In the data rows, 128 means zero.
Here are some points, one per row:
(124 126 157 118 142 133 138 134 128 140 137 120 159 115 132 152 154 121 111 118 116 137 101 186
 136 113 127 184 108 118 139 162)
(144 131 137 129 143 115 113 152 103 122 128 138 146 135 140 167 172 170 163 134 135 138 153 134
 105 135 166 128 149 179 112 117)
(157 131 128 173 133 106 128 117 103 122 117 144 118 153 157 148 91 89 141 129 148 120 123 116
 110 137 136 122 146 107 149 115)
(134 103 154 122 131 158 144 103 111 110 108 155 98 140 121 118 108 163 119 225 154 201 94 121
 147 107 118 136 163 162 116 155)
(142 117 126 109 123 137 149 119 161 131 133 109 87 120 154 120 133 101 151 114 109 113 127 104
 139 133 158 171 156 108 154 100)
(115 255 127 127 107 130 115 104 106 124 125 127 148 157 144 119 111 130 124 182 114 138 163 120
 114 113 159 107 128 95 132 121)
(115 97 130 110 124 141 133 152 146 88 132 138 133 109 132 164 120 140 114 109 133 157 108 172
 126 131 120 91 113 117 130 151)
(153 160 119 141 102 140 93 148 144 158 107 118 145 141 131 92 107 134 162 111 125 138 89 155
 132 159 116 156 104 119 101 110)
(146 162 154 144 84 125 86 98 243 98 99 121 105 98 136 105 117 133 122 111 111 101 108 157
 140 127 128 92 142 156 107 134)
(134 113 132 136 145 140 144 182 130 85 121 139 80 152 125 105 128 149 123 137 122 153 98 142
 134 125 127 145 104 110 112 147)
(101 152 135 114 92 113 113 88 104 126 115 151 160 138 149 113 80 145 144 168 138 139 149 115
 110 109 105 113 140 102 113 110)
(110 255 129 137 108 134 110 158 95 115 118 121 166 132 156 120 108 138 117 121 134 120 142 121
 104 100 105 114 150 111 117 122)
(138 109 145 130 117 101 145 111 92 134 119 168 94 108 122 120 158 138 117 62 120 126 145 101
 96 113 125 115 130 144 134 164)
(135 120 156 128 143 157 141 110 115 114 147 162 107 101 114 122 123 124 119 178 129 79 82 125
 83 116 111 127 130 139 130 147)
(124 99 131 114 111 164 113 137 121 119 146 88 83 113 115 130 140 83 112 143 134 134 142 112
 134 112 143 136 103 116 141 87)
(89 169 134 116 105 110 108 176 126 128 103 125 165 127 123 109 94 146 139 110 121 144 146 134
 103 95 118 134 181 118 109 116)
(143 122 121 164 143 164 156 140 143 84 124 115 107 109 126 137 146 149 117 115 110 97 145 154
 130 118 111 150 151 149 145 122)
(144 122 111 108 132 130 130 152 160 149 129 137 147 151 92 183 106 126 130 109 102 129 131 103
 145 140 103 183 113 122 164 115)
(108 140 131 128 98 95 106 77 134 128 104 127 137 130 121 112 134 156 112 169 114 241 87 118
 87 109 118 139 145 113 125 145)
(147 126 114 103 133 145 117 140 140 156 121 141 123 124 132 148 153 89 165 121 129 127 146 105
 153 124 162 128 105 118 137 120)
(159 127 116 86 120 87 145 111 96 127 111 89 115 158 86 144 92 104 129 110 141 115 121 115
 122 160 144 118 136 109 159 109)
(140 110 136 103 127 165 116 118 140 148 130 147 183 121 92 177 98 132 158 102 102 147 134 96
 108 129 105 151 116 130 155 125)
(191 146 127 163 146 108 127 131 109 138 111 122 187 150 91 72 115 97 111 111 126 100 126 113
 134 222 140 137 154 112 96 121)
(142 130 126 167 154 152 142 141 144 153 133 141 92 107 131 136 139 130 118 121 123 130 154 143
 142 141 113 131 165 107 149 158)
(145 116 167 98 168 123 146 97 145 100 189 143 116 115 131 119 110 132 123 121 119 97 107 171
 139 116 111 104 102 141 122 147)
(120 105 163 122 128 125 129 255 151 192 143 139 190 112 108 85 105 124 111 116 107 167 110 102
 130 132 119 79 121 143 211 129)
(145 130 163 128 177 143 100 86 127 110 103 156 84 138 121 114 121 121 121 158 123 241 112 129
 139 121 127 99 106 109 122 159)
(194 177 115 152 102 139 146 147 130 156 104 136 157 122 125 96 100 149 126 101 125 134 132 139
 139 71 118 150 102 115 106 120)
(118 114 151 130 139 116 93 119 116 140 106 129 103 168 139 106 141 131 111 210 136 91 159 114
 96 112 115 125 122 169 117 156)
(158 103 122 103 115 161 114 132 101 119 122 104 148 143 106 161 94 118 131 113 168 110 124 117
 109 196 143 149 105 123 216 120)
(116 104 149 135 118 147 128 132 117 140 142 138 155 148 137 142 145 127 119 146 165 147 158 141
 150 142 110 118 96 116 97 178)
(129 90 145 108 122 145 125 171 118 148 92 148 135 102 126 96 136 119 105 120 97 209 113 178
 151 135 119 94 123 127 101 94)
(101 124 87 141 127 109 153 108 96 146 142 133 100 90 110 125 125 144 122 177 128 98 127 133
 95 132 164 119 113 136 102 145)
(118 116 139 146 121 140 136 98 117 114 177 82 108 109 112 119 128 122 122 158 146 161 107 139
 164 123 110 105 138 155 134 181)
(94 157 106 148 217 113 187 107 143 110 138 143 105 102 158 108 114 144 119 80 118 118 172 119
 107 131 180 116 109 146 118 138)
(122 113 152 166 117 96 154 125 91 122 141 91 86 99 142 117 143 103 190 94 155 121 119 115
 103 120 143 126 123 136 140 105)
(119 103 128 130 134 111 104 116 118 145 109 144 99 133 114 106 141 124 116 255 122 85 168 130
 109 116 114 117 130 163 118 147)
(111 97 124 106 108 157 121 122 90 145 142 104 122 111 138 118 142 100 117 85 138 116 135 101
 124 137 166 131 145 117 124 171)
(144 121 125 138 129 156 134 134 123 125 145 144 116 151 136 130 142 132 111 118 126 126 152 140
 145 140 103 123 164 113 105 95)
(136 93 126 115 120 157 117 127 139 139 141 96 155 113 133 124 145 156 109 120 135 122 132 107
 148 122 182 147 103 117 150 111)
(125 95 148 107 130 130 140 152 130 87 135 83 102 125 131 135 123 140 126 117 126 145 111 160
 145 135 115 97 110 110 121 159)
(131 136 158 148 160 147 118 134 129 154 132 141 101 109 142 138 126 125 124 112 133 91 139 152
 134 119 111 144 154 103 133 144)
(141 121 149 131 150 146 138 148 123 123 108 173 158 122 126 97 151 113 106 157 95 209 94 129
 140 134 118 147 113 127 117 107)
(116 174 136 127 102 121 109 99 105 132 113 122 136 160 138 111 153 167 168 164 111 143 149 127
 98 113 113 114 129 204 128 110)
(129 128 120 129 148 129 126 161 119 155 100 128 137 120 124 95 98 138 167 127 106 181 99 151
 156 159 119 151 112 126 99 105)
(125 104 123 118 122 131 124 161 202 239 164 96 137 121 133 164 129 137 113 107 94 131 101 95
 122 131 106 69 109 119 138 109)
(118 90 140 104 116 149 109 143 95 124 126 139 145 142 109 157 169 143 110 119 86 159 93 92
 139 134 107 91 106 113 87 104)
(122 131 67 141 81 124 92 103 152 105 84 132 115 101 147 135 124 133 120 125 108 98 97 149
 161 117 123 96 130 139 125 183)
(116 97 123 115 115 129 126 160 116 134 143 151 137 106 97 145 145 138 109 123 81 132 119 114
 129 116 155 156 110 126 174 110)
(111 122 179 107 190 127 161 101 181 104 86 80 115 113 104 154 114 123 125 131 121 98 113 169
 171 115 117 93 116 139 126 134)
(112 106 89 115 135 126 142 97 141 111 255 112 124 133 116 106 116 126 136 98 114 107 103 190
 153 116 110 100 137 121 120 191)
(93 172 161 131 91 141 100 105 141 103 102 162 91 137 99 105 132 154 119 127 112 79 91 140
 148 141 130 166 98 96 113 138)
(112 116 132 127 137 102 97 121 113 119 108 141 144 121 146 109 149 140 111 184 134 149 163 123
 109 115 109 132 136 102 120 104)
(115 112 147 120 117 162 134 125 118 140 184 88 137 109 95 127 133 139 116 138 148 156 102 107
 136 115 160 92 107 118 148 100)
(128 103 136 137 113 98 126 128 123 119 141 174 146 131 115 144 182 139 112 177 154 159 148 141
 105 136 147 115 146 110 113 103)
(154 136 92 90 108 108 174 123 89 124 129 105 100 104 228 121 145 104 146 107 130 109 113 114
 138 166 142 123 145 158 146 100)
(134 95 122 113 123 132 126 125 141 146 120 95 150 137 107 166 89 109 138 118 143 133 130 113
 131 160 152 146 102 121 175 115)
(126 96 119 116 109 167 112 113 97 116 114 133 211 114 116 138 101 109 151 117 84 112 127 122
 126 153 139 130 120 120 240 116)
(99 162 125 140 96 110 159 134 132 132 99 127 144 160 156 100 145 144 140 125 117 118 138 118
 107 103 108 130 125 103 112 117)
(99 200 162 127 98 111 103 105 152 105 114 143 101 160 129 98 118 133 110 103 109 111 177 124
 185 150 115 168 143 206 112 124)
(147 114 112 142 122 166 124 137 104 120 136 148 147 124 95 96 153 151 190 136 86 165 151 133
 131 129 111 116 105 118 111 107)
(106 121 91 126 171 101 146 110 128 103 148 142 109 93 127 125 120 164 118 170 123 98 173 112
 107 141 102 126 110 137 113 121)
(90 145 150 186 155 103 167 123 181 139 128 127 128 145 179 164 138 139 148 111 120 105 130 98
 150 147 104 127 143 98 141 109)
(140 113 99 165 130 102 143 102 125 108 137 80 106 109 119 107 127 156 110 85 134 110 146 101
 97 122 140 128 114 138 126 156)
(146 132 141 95 150 141 180 116 216 160 138 106 108 118 170 117 126 135 118 111 124 103 122 90
 110 134 174 151 164 109 119 140)
(131 109 99 100 116 87 130 113 113 129 160 99 103 118 135 112 145 100 112 91 131 102 138 95
 149 117 124 131 123 135 132 166)
(129 91 174 101 159 137 151 97 149 108 80 126 125 117 129 125 124 142 130 103 120 92 112 219
 141 127 119 93 111 145 130 182)
(119 109 122 97 112 155 140 113 97 125 135 102 132 110 152 119 137 97 109 90 160 125 129 115
 142 120 135 123 145 146 141 100)
(150 109 140 131 137 93 120 119 100 136 132 147 150 150 115 154 140 147 108 116 149 129 139 138
 136 118 161 126 131 111 99 110)
(150 122 124 152 137 152 129 138 97 136 125 133 129 150 140 153 146 148 112 117 146 126 142 104
 149 123 144 127 138 117 96 116)
(95 151 127 114 100 103 104 174 134 115 113 157 139 140 131 114 120 142 159 141 132 170 179 129
 101 113 112 128 104 108 108 121)
(130 91 118 147 109 103 112 124 109 115 128 126 173 136 98 139 96 94 181 134 83 115 125 114
 102 131 137 111 169 116 93 114)
(120 182 97 136 219 113 69 110 129 102 144 124 109 97 189 135 121 133 114 119 112 108 145 121
 97 101 102 128 116 146 127 126)
(192 114 118 139 140 148 130 146 135 123 112 115 169 135 135 98 88 144 139 140 136 113 139 116
 148 76 113 128 103 116 96 108)
(201 154 122 167 116 102 131 147 96 106 120 132 151 115 94 241 106 100 121 118 93 123 132 112
 127 223 144 114 177 124 93 124)
(143 104 114 194 108 114 122 112 109 119 122 151 138 201 154 120 85 110 134 78 190 118 128 118
 106 147 138 110 126 174 161 109)
(131 97 133 119 125 139 111 146 128 140 156 140 84 119 132 135 115 116 121 130 140 136 102 150
 135 131 112 164 109 117 146 138)
(120 99 90 105 107 148 136 141 153 87 205 104 108 128 135 107 127 119 114 101 140 128 133 102
 134 130 153 153 168 127 137 180)
These points spread out most along one direction. Where along it does each point below lie, from 0 to 99? The average is 50, and the first point in the table lies past the average. One standard deviation of the points above along it is 16.
(133 140 133 110 99 134 137 160 150 189 126 126 125 109 143 178 116 125 105 112 124 130 94 159
 137 136 113 211 108 131 80 106) 57
(96 159 91 164 153 129 149 104 110 120 117 124 146 203 157 154 160 77 141 128 120 105 129 116
 109 94 141 116 120 166 107 111) 41
(123 120 99 132 108 117 133 117 116 114 148 110 104 100 102 113 189 110 119 90 255 123 118 118
 103 120 118 110 121 130 147 105) 62
(115 114 128 154 112 99 117 108 107 128 153 93 145 105 119 112 184 104 106 93 176 122 130 124
 135 131 129 120 153 108 168 103) 65
(111 184 186 109 95 100 106 114 129 110 116 146 102 158 117 119 117 178 123 177 109 82 83 116
 196 106 133 103 129 168 126 129) 26
(89 140 119 157 117 117 132 129 116 119 115 168 157 143 128 107 84 70 132 148 137 123 146 121
 111 99 153 112 129 116 106 114) 35
(104 116 81 131 124 116 149 110 122 109 90 150 96 158 109 132 135 127 110 168 122 93 156 132
 108 97 104 123 148 141 123 132) 34
(127 136 122 107 158 129 132 141 136 202 133 88 90 127 131 137 121 150 123 112 116 136 139 197
 127 133 118 154 168 108 149 130) 59
(94 145 71 133 232 110 83 115 126 116 88 139 109 105 122 122 115 132 128 133 134 94 81 121
 162 123 112 137 135 132 121 165) 44
(143 115 116 110 121 104 122 141 127 113 121 173 168 146 92 137 199 88 192 156 172 150 145 118
 115 91 153 113 148 118 105 124) 38
(119 104 153 114 130 154 126 151 146 138 136 92 147 114 95 141 145 97 159 117 144 118 125 100
 132 143 101 186 114 127 151 113) 70
(149 153 118 110 87 135 165 137 214 172 125 126 124 112 155 176 127 124 143 120 121 126 144 163
 125 166 108 199 102 126 139 151) 63
(97 116 89 120 156 119 135 104 135 127 128 155 130 191 134 133 146 144 109 148 160 96 146 132
 107 133 157 114 132 144 106 94) 41
